In the data rows, zero lies at 4.5, halfway between 4 and 5.
Here are some points, each followed by its number:
[4 4 5 6 6 5 3 3 2 5 3 5 4 3 5 3 4 6 7 5 3 6 5 7 4 3 4 4 3 3 5 4 4 5 5 4 5 5 4 5 3 4 6 3 7 3 5 4 6 6 5 5 3 4 3 4 3 3 4 7 6 3 3 7] 0
[4 4 5 2 5 2 3 4 3 5 4 5 3 6 5 3 4 3 4 5 4 3 5 7 4 4 3 5 5 2 4 8 4 5 6 3 5 5 2 5 3 8 2 5 6 3 3 3 6 6 4 3 4 9 4 6 8 3 5 5 3 6 6 4] 1
[4 4 6 6 7 4 3 5 3 4 3 5 4 4 5 3 4 5 4 4 7 6 6 7 5 4 4 4 3 3 5 4 5 2 5 2 5 4 3 5 5 6 6 2 6 3 7 4 6 6 4 5 4 5 7 5 7 3 4 5 6 7 3 7] 2
[3 4 4 4 5 5 3 7 6 6 4 6 2 3 5 7 4 8 5 2 4 4 3 4 3 4 7 4 4 6 4 2 8 7 7 3 4 7 4 5 7 2 4 5 4 4 4 4 6 6 5 5 7 4 5 5 6 5 5 3 6 5 3 3] 3
[4 4 4 4 5 5 4 3 4 5 5 5 5 3 5 4 5 5 7 6 3 4 4 6 1 7 7 2 4 5 1 4 6 6 4 5 6 3 4 9 4 4 6 5 6 6 3 4 5 6 6 3 4 5 3 4 4 2 6 3 6 3 6 3] 4
[4 4 4 2 5 2 3 2 3 5 3 4 4 7 5 2 4 5 2 7 6 3 5 7 5 3 3 7 7 3 1 4 3 5 7 5 2 7 3 5 4 8 3 3 7 3 2 3 6 3 3 2 4 8 5 6 7 3 6 6 1 7 5 4] 5
[4 4 7 4 6 6 4 6 5 7 7 5 7 4 5 5 7 2 4 4 4 4 5 5 4 5 4 8 7 5 7 4 4 5 2 5 4 5 7 5 3 4 5 3 3 3 6 7 6 6 0 6 7 4 5 4 3 4 5 6 1 5 6 3] 6
[4 7 3 7 3 5 3 6 7 5 6 5 2 3 5 7 2 5 7 5 4 5 5 2 6 3 4 2 1 7 6 4 5 6 5 5 5 3 5 0 4 3 5 7 2 7 3 4 1 1 8 6 2 4 5 3 7 6 3 3 6 6 3 3] 7
[4 4 2 6 1 4 4 6 3 3 7 4 4 3 5 4 3 8 1 7 3 5 4 3 5 3 4 3 5 5 6 4 5 3 5 6 4 4 6 5 5 6 3 5 4 4 4 3 5 6 5 5 4 3 5 6 3 4 3 3 2 3 3 2] 8
[5 0 5 2 5 7 3 2 5 4 6 5 6 9 5 4 5 3 6 5 3 3 5 7 3 3 5 5 6 3 3 4 3 4 3 4 6 4 3 5 4 6 6 7 4 4 4 4 5 6 5 3 4 5 3 5 5 3 5 4 1 3 5 5] 9
[4 3 6 5 4 6 4 3 5 5 7 3 3 3 5 6 3 5 6 7 3 4 2 5 4 5 5 3 4 3 5 4 5 5 7 5 6 4 3 5 4 5 5 5 3 5 5 4 3 6 4 5 4 6 2 3 4 5 5 3 2 3 5 3] 10
[7 5 9 2 6 3 6 2 2 7 3 0 7 5 2 4 7 6 1 6 3 9 7 5 3 3 8 6 9 3 1 4 4 6 2 2 5 5 3 5 5 6 6 1 8 3 7 3 6 5 2 3 4 1 6 7 3 3 4 8 5 3 3 7] 11
[4 0 5 7 4 5 3 6 5 5 4 4 5 5 6 4 4 4 4 6 3 4 4 2 4 4 4 8 4 7 7 4 5 4 3 6 3 4 3 5 5 4 5 4 2 4 4 5 5 3 3 5 4 4 5 7 5 5 4 4 6 7 3 5] 12
[4 4 5 5 1 4 5 7 4 4 6 5 2 3 5 5 3 7 4 5 3 7 4 2 7 3 5 3 3 4 6 4 6 6 5 6 4 3 5 5 4 4 2 5 3 3 4 4 3 5 4 6 4 3 5 4 4 5 2 3 4 3 4 4] 13
[4 4 4 4 5 6 5 2 5 5 4 1 5 4 5 6 2 3 7 9 3 5 4 7 2 4 6 2 4 3 5 4 2 6 6 2 8 2 5 5 5 6 6 5 4 3 4 3 4 6 6 3 8 6 2 3 4 4 6 3 6 3 7 3] 14
[4 4 4 5 5 5 4 5 7 7 6 5 7 3 5 4 3 4 7 4 4 3 2 6 2 8 4 7 6 6 5 5 5 6 5 4 4 7 4 6 5 5 6 5 5 8 2 4 6 5 5 3 4 7 3 7 3 5 8 5 5 4 8 5] 15
[9 4 4 3 4 4 4 2 7 2 4 0 2 9 5 4 6 5 2 4 4 8 7 2 9 6 8 1 2 3 3 4 4 7 0 5 9 1 2 5 2 2 6 1 1 4 7 4 1 0 9 3 0 1 2 3 6 7 6 3 6 4 3 6] 16
[4 1 3 5 4 7 6 2 3 4 4 6 5 3 5 3 4 6 4 2 3 3 2 6 1 4 5 4 4 3 7 4 6 5 7 3 5 5 7 5 7 4 6 6 4 5 4 4 5 6 4 3 4 7 3 2 4 7 5 3 6 3 8 3] 17
[4 6 5 2 4 7 6 3 7 5 4 5 2 3 5 6 7 4 7 6 3 4 7 4 4 6 5 3 4 6 5 4 5 6 0 3 6 3 6 5 2 2 6 5 3 4 7 6 6 1 4 7 4 4 3 2 3 4 5 4 5 3 3 4] 18
[6 2 5 4 8 5 3 4 6 4 2 6 5 8 5 4 5 2 6 3 7 2 6 3 4 3 4 5 2 7 4 7 5 4 5 3 5 4 5 5 5 3 6 5 4 6 5 4 4 6 5 7 4 5 5 3 7 4 5 3 6 8 3 7] 19
[4 0 4 5 6 3 3 2 2 6 2 4 6 3 5 3 6 6 4 8 4 5 7 5 2 3 5 6 3 6 4 4 3 3 6 3 5 3 4 5 5 4 4 4 6 3 6 5 6 6 3 4 4 4 6 2 5 2 2 5 6 7 3 7] 20
Which three points above are nearest to each new point by angle, seen from the average point of the numbered points? Their numbers follow each, smallest number first.
[4 4 2 4 4 5 4 6 7 2 7 5 6 5 5 5 3 5 6 3 3 3 4 4 4 3 3 3 4 4 6 6 7 3 5 6 5 4 5 5 5 5 4 7 3 5 3 5 2 6 6 6 3 3 4 5 5 6 5 4 5 3 5 3] 7 8 13
[4 1 5 4 3 5 3 2 5 6 6 4 5 3 5 5 7 4 5 7 3 5 5 7 4 4 4 5 6 3 7 4 3 5 5 4 5 3 3 5 1 4 2 4 5 3 3 9 6 6 2 7 4 5 3 3 3 4 2 5 1 3 4 2] 6 9 10
[4 4 3 3 4 6 5 6 6 4 4 5 1 3 5 6 2 4 5 6 3 3 3 5 4 5 4 4 4 7 3 9 3 6 6 3 5 4 4 6 8 4 6 4 2 6 6 3 4 0 6 5 4 6 6 3 9 5 6 3 6 4 5 2] 3 7 18
[4 4 3 7 2 5 7 6 7 4 7 6 4 3 5 7 3 5 6 2 3 4 2 2 4 4 3 3 5 8 6 7 7 5 4 6 2 5 5 1 5 3 3 7 3 6 3 6 5 5 6 8 4 4 7 7 6 5 3 3 6 3 7 3] 3 7 13
[4 4 4 6 4 5 7 7 7 4 4 6 4 4 5 5 3 5 5 3 4 5 4 1 4 5 6 3 3 7 5 4 6 6 4 5 4 5 4 5 7 4 6 6 1 5 7 4 2 1 7 3 4 3 5 5 5 6 5 3 6 4 3 4] 3 7 13
[4 9 3 5 5 4 3 2 3 1 3 6 4 4 5 3 6 7 1 1 4 3 7 1 7 3 3 5 1 2 5 4 8 1 4 6 7 5 3 5 5 3 4 3 3 3 7 5 2 2 6 6 4 2 5 3 2 7 5 3 6 7 3 5] 7 13 16
[4 4 4 2 4 4 3 5 7 4 3 4 6 9 5 5 5 1 5 6 5 4 2 7 4 4 3 6 7 6 2 7 3 6 5 6 1 5 2 1 3 6 5 5 6 6 3 4 4 5 3 3 4 7 4 7 8 3 7 6 1 5 6 6] 1 5 9
[4 8 5 6 6 5 5 7 2 4 3 6 2 3 5 4 5 4 4 4 9 7 4 4 7 4 4 4 4 2 2 6 6 4 5 3 0 8 4 5 6 3 6 6 6 3 5 4 6 0 3 4 0 4 6 5 4 3 5 5 4 7 3 7] 0 2 5
[4 4 5 4 4 7 3 6 6 3 6 3 2 7 5 5 4 5 4 7 4 4 5 4 7 3 4 5 4 4 3 4 3 5 3 5 5 5 2 5 4 5 6 5 1 4 5 3 2 4 7 5 4 4 3 7 5 6 6 3 3 5 3 3] 7 10 16
[4 8 6 4 7 6 6 2 2 6 0 5 8 8 5 3 5 6 4 5 3 5 5 6 4 3 6 5 4 8 5 4 6 5 6 1 3 7 7 2 7 6 5 2 5 3 7 4 6 6 1 4 4 6 6 3 9 2 4 6 6 6 4 7] 2 11 20
[4 5 7 4 6 5 6 3 3 5 4 6 5 3 5 3 4 5 1 2 6 9 6 6 6 3 5 5 6 2 5 5 6 0 5 1 0 9 4 5 9 9 4 5 6 3 7 4 6 6 5 3 4 4 9 7 2 3 3 5 5 9 3 7] 2 5 11
[4 4 3 7 4 6 8 6 3 2 5 4 6 5 5 4 5 5 2 5 3 3 2 4 4 5 3 7 4 2 5 3 4 2 5 7 4 3 5 5 5 3 5 3 2 7 6 5 2 4 4 5 4 3 2 4 3 6 6 3 4 3 5 4] 8 12 17
[4 4 4 5 4 4 7 6 7 6 5 2 3 3 0 8 3 5 6 5 3 6 3 2 2 6 7 4 2 7 3 6 3 6 4 5 5 2 5 6 4 3 6 5 3 3 2 4 2 3 7 3 2 3 4 7 2 5 5 3 6 3 5 4] 4 7 13
[9 4 8 2 5 0 9 2 2 7 0 0 4 5 5 4 8 1 1 5 4 9 7 5 9 7 8 2 2 3 4 4 0 7 0 4 8 1 6 5 2 7 4 1 7 3 7 3 4 3 5 2 4 0 7 3 4 2 0 9 6 5 3 7] 11 16 20
[4 4 5 6 5 6 3 2 6 5 4 5 2 3 7 7 3 6 6 4 3 6 5 5 4 5 7 1 3 3 4 4 6 6 5 4 6 6 2 5 4 2 6 4 5 7 5 4 5 2 7 3 4 5 2 4 2 4 7 3 6 3 3 4] 4 16 18
[4 4 5 3 5 4 5 6 2 4 3 4 3 4 8 4 5 2 4 6 8 7 6 8 4 5 4 4 5 3 6 5 3 3 4 0 4 3 2 5 6 8 4 5 6 3 6 3 6 6 3 3 3 5 8 7 7 3 3 5 6 7 3 6] 1 2 20
[4 5 5 5 4 5 3 6 3 4 4 4 3 5 5 4 3 4 5 7 5 5 4 4 6 3 3 4 3 5 4 4 3 5 5 4 3 4 5 4 4 4 4 6 4 4 4 3 4 4 4 5 4 5 4 5 7 3 5 4 6 5 3 7] 2 7 13
[5 4 6 4 5 4 3 3 7 7 6 4 7 6 4 4 6 6 5 4 3 5 6 2 3 3 5 6 5 7 5 7 6 5 3 4 5 5 2 5 4 4 6 7 4 3 4 9 5 6 4 3 7 2 5 5 4 3 4 5 3 3 3 6] 6 9 11
[4 4 4 5 3 5 5 3 7 5 5 5 6 4 5 6 7 4 6 3 4 5 5 4 5 5 5 5 6 5 4 4 5 5 3 5 4 4 6 3 3 3 3 5 5 3 3 8 6 6 3 8 8 4 5 3 3 5 4 6 4 3 5 4] 6 13 18
[4 4 6 2 4 4 3 7 7 6 5 5 6 7 5 4 6 6 6 2 4 4 5 1 2 7 4 7 5 7 3 4 6 7 2 5 1 6 3 5 4 3 6 7 5 3 3 6 6 6 2 4 4 4 7 7 4 4 5 7 2 5 4 5] 6 12 15
[4 4 7 2 6 2 3 2 6 7 6 6 6 8 0 3 6 6 2 3 3 5 6 5 2 3 7 6 9 4 1 4 7 6 5 5 3 9 2 4 5 6 6 5 7 3 4 4 6 5 3 3 4 4 5 6 4 3 7 6 1 4 3 6] 5 9 11
[6 4 8 3 5 3 7 4 3 7 6 3 3 5 2 8 6 3 3 5 4 8 3 5 5 7 8 4 5 3 5 4 4 6 5 2 4 4 2 5 3 5 6 1 6 3 7 4 5 6 3 3 4 5 3 3 3 3 3 3 2 4 3 6] 6 10 11
[6 4 4 7 7 1 3 4 4 4 4 6 4 3 3 6 4 5 5 3 4 6 7 3 5 3 6 1 2 4 5 4 5 4 5 3 6 4 3 5 3 4 4 5 5 3 4 4 2 6 7 4 4 4 4 4 4 4 3 4 6 5 3 6] 0 2 7
[6 4 5 4 7 3 3 4 2 3 1 5 4 6 5 3 5 4 4 4 6 3 7 6 3 9 4 2 1 5 5 2 6 4 5 3 6 2 2 5 5 5 6 4 6 3 7 4 5 6 6 4 5 5 5 3 7 4 4 3 6 6 3 7] 2 19 20
[4 8 7 2 8 6 3 4 7 7 2 5 2 5 5 8 6 5 4 2 4 3 4 4 3 7 6 7 3 7 4 6 7 7 6 3 4 6 2 5 7 2 5 2 2 3 7 4 6 1 4 6 6 6 3 3 7 7 7 3 6 9 3 4] 3 18 19
[4 4 6 2 6 4 3 2 3 6 2 3 6 6 5 3 5 4 4 4 3 6 7 5 4 3 7 3 5 5 4 4 6 6 5 1 4 6 6 3 5 6 6 4 6 3 7 4 6 5 2 5 4 5 6 3 7 3 3 6 6 3 3 7] 2 11 20
[4 4 4 2 5 6 4 6 7 5 3 1 1 4 2 9 2 4 6 7 3 5 4 4 3 4 6 3 3 5 2 5 4 6 5 4 4 4 3 5 3 2 6 3 4 4 4 3 6 3 6 6 4 4 3 5 4 2 6 3 6 3 3 3] 3 14 18
[4 4 2 5 3 6 7 6 7 3 7 5 4 3 5 6 3 6 7 3 4 3 3 4 5 5 4 3 4 5 7 4 6 4 4 6 4 3 6 3 3 3 6 7 4 6 2 4 4 6 6 7 4 4 4 4 3 6 3 3 3 3 7 4] 7 8 13
[4 5 2 3 3 7 4 5 4 1 5 5 4 8 3 4 3 3 1 4 6 3 3 5 5 3 3 5 6 5 3 4 4 3 7 5 5 4 7 5 7 5 4 4 3 8 2 4 1 3 7 3 5 5 4 4 4 8 6 3 5 3 7 2] 7 8 17
[6 4 4 7 6 1 3 4 2 4 1 5 6 5 0 3 5 3 6 4 7 6 7 7 7 6 3 1 4 4 4 4 6 2 5 4 5 4 3 5 3 7 1 4 6 3 7 4 6 6 3 6 4 4 7 5 7 3 3 8 6 6 3 7] 0 2 20
[4 4 6 7 8 4 6 3 3 7 3 6 7 4 5 4 5 4 4 2 4 4 4 5 4 4 7 7 6 7 5 8 6 4 4 6 5 7 7 0 6 5 4 1 4 4 7 4 5 4 4 4 6 5 4 4 5 3 6 4 6 3 4 7] 6 11 19
[6 4 5 4 5 5 3 3 6 6 6 5 6 2 5 3 5 4 7 4 4 4 3 6 7 6 3 4 6 3 7 9 5 4 5 5 5 6 2 2 4 4 4 6 5 5 3 6 4 6 5 4 4 5 2 5 2 6 4 4 1 3 8 6] 6 10 15
